In the data rows, the value 128 means zero.
Here are some points, one per row:
[188  77 143  98 143 120 119  99  75 124 116 103 136 138  56  65 168 140
  88 165 107 177 153 122 108  75 109 129 123 116 162 109]
[ 84 215 113  91 120 115 171  80 127 103 101  65 170 116  52 181  86 180
 136 164  70 187 150 179 121 130 130  92 109 138 141 159]
[ 67  85 101 185 157 155 183 172 159 155 127 203 165 116 164 160 127  87
 110 173 101 151 142 106 197 175  67 126 152 158  70  83]
[121 210 160  83  22  72 112 121  84 115 120  74 141 122 141 137 128 167
 156 143 149 128 230  78 145 196 132 171  99 119 138 124]
[ 71 119 118 153 116 205 186  99  58 140 108 121  49  97 151  34 152 148
 110 104  82 167 118  78 185  95 140 145 139  89 122 119]
[129 109  72  82 176  84  73  75  95 156 117 148 105 135 171 104 248 172
 108 128 197 209  87 117  99  61 107  98 163 195 131 111]
[120 101 169 190  94  22 135 120 173  77 185 174 102 114  58 190 203 120
  63 155  80  88 157 103 126 157 120  98 152 141  95 142]
[ 82  84 166  38  66 130  73 162 164  70  61  66 119  90 130 170 180   8
 155 115 155 103 157 124 255  46 147  88 155  77 176 160]
[123 115 122 161 121 176 143 222 139  80 142 107 117 132 110  98 131 136
  98 103 133 142 146 102 150 146 195 193  79 106 128 189]
[ 29 137 127 112 140 129 101  72 139 209 108 126 141 134 112 139 151 144
 129  47 109  87 124 158  45 174 130 150 117  92 168 163]
[ 94 219 131 129 164 123 125  94  59  69 147 127  25  57  88 180 136 157
 209 169 153  93 141 137 107  48 110  60 154  72  35 155]
[117 139 130  68 132 194 186  95 182  32 170 137 182 103 155  98 127 170
 167 108 155 176 118  86 166 125  73 190  51 133 129 127]
[182 107 131 110 163 132 150  80  61  47 134 179 178 171 146 125 157 113
 103 128  79 102  62 160 183 169 174 114  57 197 134 199]
[109 184 154  87 147 119  94  84 139 152 141 147 117 169  79 193 141 114
  96 179  71 170  56  68  78  99 183 208 163 152  38 144]
[145  89 187  76 116 180  98 133 121 154 161  85 112 129 158 136  66  73
 107  87 116  98 208 149 168  97 187  32 137 155  50 129]
[ 95 125 166 177  99  72 128 144 115 162  74 166 152 172 171  80 158 204
 151 131 128 128 194 205 141  89 119 208  82 115 128 102]
[108  77 198 119 104 123  95  78 160 118 165 115  56  86 100 167  97 117
 141 108 170  34 111  71 156 102 136 108  70  88 164  50]
[174  83  60  98 120  54 164 165 186 116 105 188 209  81 136  76  68 162
 185 132 101 125  96 134 165 113  79  80 148  92  93  85]
[181 128 128 178 144 146 158 159 215  97 136 121 113  86 127 123 110 179
 163 112 150 132 147 137  90 137 162  94 153  95 119  91]
[177 103 141 135  71 220  69  90 119 107 108 110 117  67  82 113 117 151
 134 159 149 145 143 175 105 152 154 123 198 166 165 126]
[108 143  97 123 156 170 139 150 141 147 134 168 143 150 134 160 103 143
 173 117 101  88  67 164 195 115 159 177  93  80 239 105]
[198 195  93 153 119 190  93 162 106 102 123 178 152 154 116 213 153 101
 133 216 139 198  95 117 124 111 115 107 155 136 164 105]
[156 133 117 160 201 129 153 128 111 116 170 127  86 103  73  82 120  68
 144 112 161 178  58 124 104 107 104 139 117 151 165  63]
[171 172  82 144 105 114  41  88 111 161 121 167 159 155 161 118 172  53
 191  63 162 144 203 127 121  95  28 132  60  59 113 170]
[139 130 123 121  98 114 132  91 133 144 167 115 153  95 151 135  64  63
 102 157 160 152 180 150  52 131 153 183  79 149 114 107]
[106 157  93  98 103 141 175 133  69 167 129  66 183 130  99 115  88 120
  86 178 162  67 132 180 119 142  80 156 187  91 128  61]
[106 162  54 187  84 138 140  89 179  93  70  84  86 122 106  90 196 107
 119 205  98  83 147 144 110 143 130  85  25 123  80  77]
[ 62 105 135 123 115 115  85 156 158  80 190 115 111 103 186 115  95 106
 223 133 111 194  75 169  69 153  94 157 199 150 108 140]
[151 156 205 156 158 157 127 115 117 191 212 168 116  72  77 114 125  89
 149 130  98  75 189 147 135  71  70 179 192 165  99 141]
[116 123  81  54 160 160 102 187 234 161  74 122 112 138 108  79 103 107
  83 185 137 103 145 136  73 125  96 114 121 150 135 223]
[160 103 118 239 114 117  67 154 115 161 108 114 135  75 122  99  91 106
  42 165 107 137  45 177 140  82 114 141  79 101 120 138]
[124  94  68 147 164 123 123 170  92 104 150 104  80 163 140 114 143 123
 118 187 112 114 182  69 126 156 122 146 113 142 224 110]
[112  90  34  84  69 116 179 106 136 150 201 205  96 121  84 128 110 149
 152 166 114 113 152 138  73  90 147 135 115 141 206 222]
[123  70 150 114 208 129 110 216 146 154 148 120 124 122 132 104 173 175
 122 132  65 178 123 138 113 187 104  87  52 155 119 175]
[ 89 136  34 202 151 115 109 144  88 169 181 139 198  88 136 129 159  61
 120  91 142 127 143 125 142 167 188  90 163  56 148 190]
[118  84 108 122  89 119 155 143  92  98  78 137 147  65 131 198 105 174
 132  67 213 119  46 118  46 135 130  99  93 138  95 110]
[165 111  74 176  73 131 183  72 151 152  96 159 137 167  71 145 101 103
 110  55 147  59 104  39 152  84  99 155 161 226 110 175]
[172  94 124  84 216 184  73 145 104 164 112 120  96  54 210 207 122 194
 158 161  87  39 142  68  96 106 161 116 145 138 136 125]
[ 78  88 105 101 139 205 138 141 112 114 111 160 139 122  70 126 242 148
 170 122  76 101 126 180 140 110 146 188 150 219  51  76]
[104 209 138  86 139 101  72 174 115  69 181 181 179 123  76  78 162 154
  72 107 103  73 111  67 160 102 134 117 201  78 141 115]
[126 127 161 129 193  84 137  83 164  83 122 133  72 179 144  75  74  98
 100 133 152  94 110  48 151 155  72 124 168 110  65 113]
[117 149 166  82 232  65 156  73 121 139  81 130 144 187 107 159 102  41
 167 159 131 100 145 170 122 155 130  81  80 129 170  95]
[154 119 138 102 107  27 145 182  75 173 107   4 218 107 152  78 134 158
 194 166 134  56  53  80  82 146 160 205 126 155 102 128]
[138 157 117 172 199 111 136 144 148 127 112 106 142 106  86 174 143 120
 132  37 189 155 166  64 144 168 162 122 128 133 154 108]
[170 106 158  88 140 124 171 172  23 139 178 130 115 155 169 129 120 145
  55  97 100 114 126 169  78 157 123  97 127  90 138  75]
[175  98 137  86  83 117 164 110  58 105 112 163  64 132 158  83 121 125
 126 120 202 144 144 185 142 240  98 132 113 143 126 177]
[101 121 205  95  93 129 133 236  56  48  47 134  89 120 110 212 154  63
  78  26 109 126 136 166  56  52  93 123 150 125 144 140]
[114 154 146 172 127 161 128 129  66  83 127 156 151 126 193 151  60  95
 126 144 113 109 119  56 103  59  84 133 126 127  87 219]
[157  79 145 141 215 174  92 141 156 122 155 131 196 151  60 154  87 184
 149 157 174 166 170 108 164 162  97 129 176 126  71 171]
[130 176 165 129 158  89 144 130 168 123 109 152 123  45 163  78 115 104
 105 135 160 163 180 187  79 102 237 161 118 152 171 115]
[115 186 246 102 120 192 132 103 165 126 119 209 115 172 124 130 157 121
 136  60 217  86 110 102 158 130 135 165  97  86 105 146]
[ 78  82  98 151  95  86  94 175  50 171 145 180  85 174  82 156 102 131
 188 154 211 153 167 143 157 147 174 154 131 135 141 155]
[190  96 105 140  78 125  83 144 192  90 129 134 137 191 106 132 119 110
 144  68  89 139  63 183 118 177 143 112 127  91 116  87]
[203 104 145 137  87 170 240 192 164 176 186 100 166 201 106  54 199  54
 186 105 138 132 111  89  78  92 179  96 102  88 114  91]
[112 113 175 214 118 170  56  79 121  54 187 137 205 123 186 134 138 156
 105 159 102 107 153 121  97 158  96 116 116 132 180  94]
[ 92  85 155 121 154 116 155 131 204 183 137 146 190 125 123 130 147 211
 106 143 122 182 106 113 136 101 114  87  51  87 122 154]
[151 149 196 139  88 110 189  99 133 187 180  90 175 109 184 128 167 133
 146 111 122 176  93 147 176 129 142  81 199 158 177 167]
[172  68  65  58 142 109 116  67 146 103 131 144  94 194 233 158 136 129
 104 140 118 134 210 144  44  88 184 185 180  56 105 118]
[166 185 172 199  71 104 203 149 171 154  81  94 144 153 168 156 119 147
 167 213  72 160 139  78 124 127 103  54 151 138 175 183]
[ 74  92  89 100 107 172 115 134 102 132 114 127 163 148 120 111  72 167
  59 182 191 148 114 133 131 152 105 105 151 118 145 118]
[146 135 173  76 124  85  61 172 155 129 105 160  76  95 114  82  68 116
 123  67  71 123 135 114 111 151 117 138 131 191 178  92]
[159 170 116 146 131  95 101  53 106 164  59 165  99 106 144  63  85 167
 164 164 129 131 105 147 187 149 230  76 139 101 115 130]
[ 82 191 138 127  87 140  92 207 140 160 167 148  41 230 164 134 118 153
 114 145 150 111 122 120 120 132 138  92 120 129  85 100]
[ 84 117 143  81 138  70 140 124 178  57 183  69  83 106 163 195 186 117
  60 121 207 114  53 170 184  70 166 127 184 130  77 160]
[ 77 177 110 135  88 148 122 104 139 156 118 173 145 131 151  87 103 139
  55  95 139 140 138 111 145 111 146 118 100 205 112  42]
[110 116  92 181 191 108 129 103 111  95 103  34 140 242 161 128  61 197
 188  62 113 133 143 167 186  87 139 115 132 198 149  93]
[101  80  83 120 117  98 130  94 122 142 146  80 122 148 102 117  82 128
 168  89  61 181 122  86 115 125 141  91 129 130  91 105]
[218 150 133 174 172 112 170  95 157 141  94  62  94 122 130 151 125 132
 120 125 119 129 121 193 194 134 102 207 111  71 114 165]
[140 195 100 160 145 134 150 144 135 158  78 119  99 111 183 143 107 166
  86  85  80  76 134 145 111 180  99 155 208 160 169 144]
[ 85 149 150 188 125 170 102 122 151 152  57  88 171 184 131  83 148 116
 120 125 172 104 110 156 105 182  99 111 140 130 157 139]
[202 179  71  88 103 151 107 128 147 172 209  61  84  88 156 153 149 120
 105 140 124 138 119 163 181 199  57 147  78 181 124 124]
[121  52 175 137 109 129 164  90 111 196  57 144 139 118  72 177 142  83
 127 128  55 205  96  87 143 193 124 170 122  66 153  71]
There is one direction along which these points spread out most. How many in every 100 of the points above lie lower along it than each point below? Round to a whole number. More than half of the points above lie lower than the first one.
[218 150 133 174 172 112 170  95 157 141  94  62  94 122 130 151 125 132
 120 125 119 129 121 193 194 134 102 207 111  71 114 165] 75
[151 149 196 139  88 110 189  99 133 187 180  90 175 109 184 128 167 133
 146 111 122 176  93 147 176 129 142  81 199 158 177 167] 68
[ 94 219 131 129 164 123 125  94  59  69 147 127  25  57  88 180 136 157
 209 169 153  93 141 137 107  48 110  60 154  72  35 155] 3
[118  84 108 122  89 119 155 143  92  98  78 137 147  65 131 198 105 174
 132  67 213 119  46 118  46 135 130  99  93 138  95 110] 22
[175  98 137  86  83 117 164 110  58 105 112 163  64 132 158  83 121 125
 126 120 202 144 144 185 142 240  98 132 113 143 126 177] 54
[116 123  81  54 160 160 102 187 234 161  74 122 112 138 108  79 103 107
  83 185 137 103 145 136  73 125  96 114 121 150 135 223] 47
[145  89 187  76 116 180  98 133 121 154 161  85 112 129 158 136  66  73
 107  87 116  98 208 149 168  97 187  32 137 155  50 129] 8
[121 210 160  83  22  72 112 121  84 115 120  74 141 122 141 137 128 167
 156 143 149 128 230  78 145 196 132 171  99 119 138 124] 38
[ 82 191 138 127  87 140  92 207 140 160 167 148  41 230 164 134 118 153
 114 145 150 111 122 120 120 132 138  92 120 129  85 100] 18
[129 109  72  82 176  84  73  75  95 156 117 148 105 135 171 104 248 172
 108 128 197 209  87 117  99  61 107  98 163 195 131 111] 26
[123 115 122 161 121 176 143 222 139  80 142 107 117 132 110  98 131 136
  98 103 133 142 146 102 150 146 195 193  79 106 128 189] 43
[ 89 136  34 202 151 115 109 144  88 169 181 139 198  88 136 129 159  61
 120  91 142 127 143 125 142 167 188  90 163  56 148 190] 57
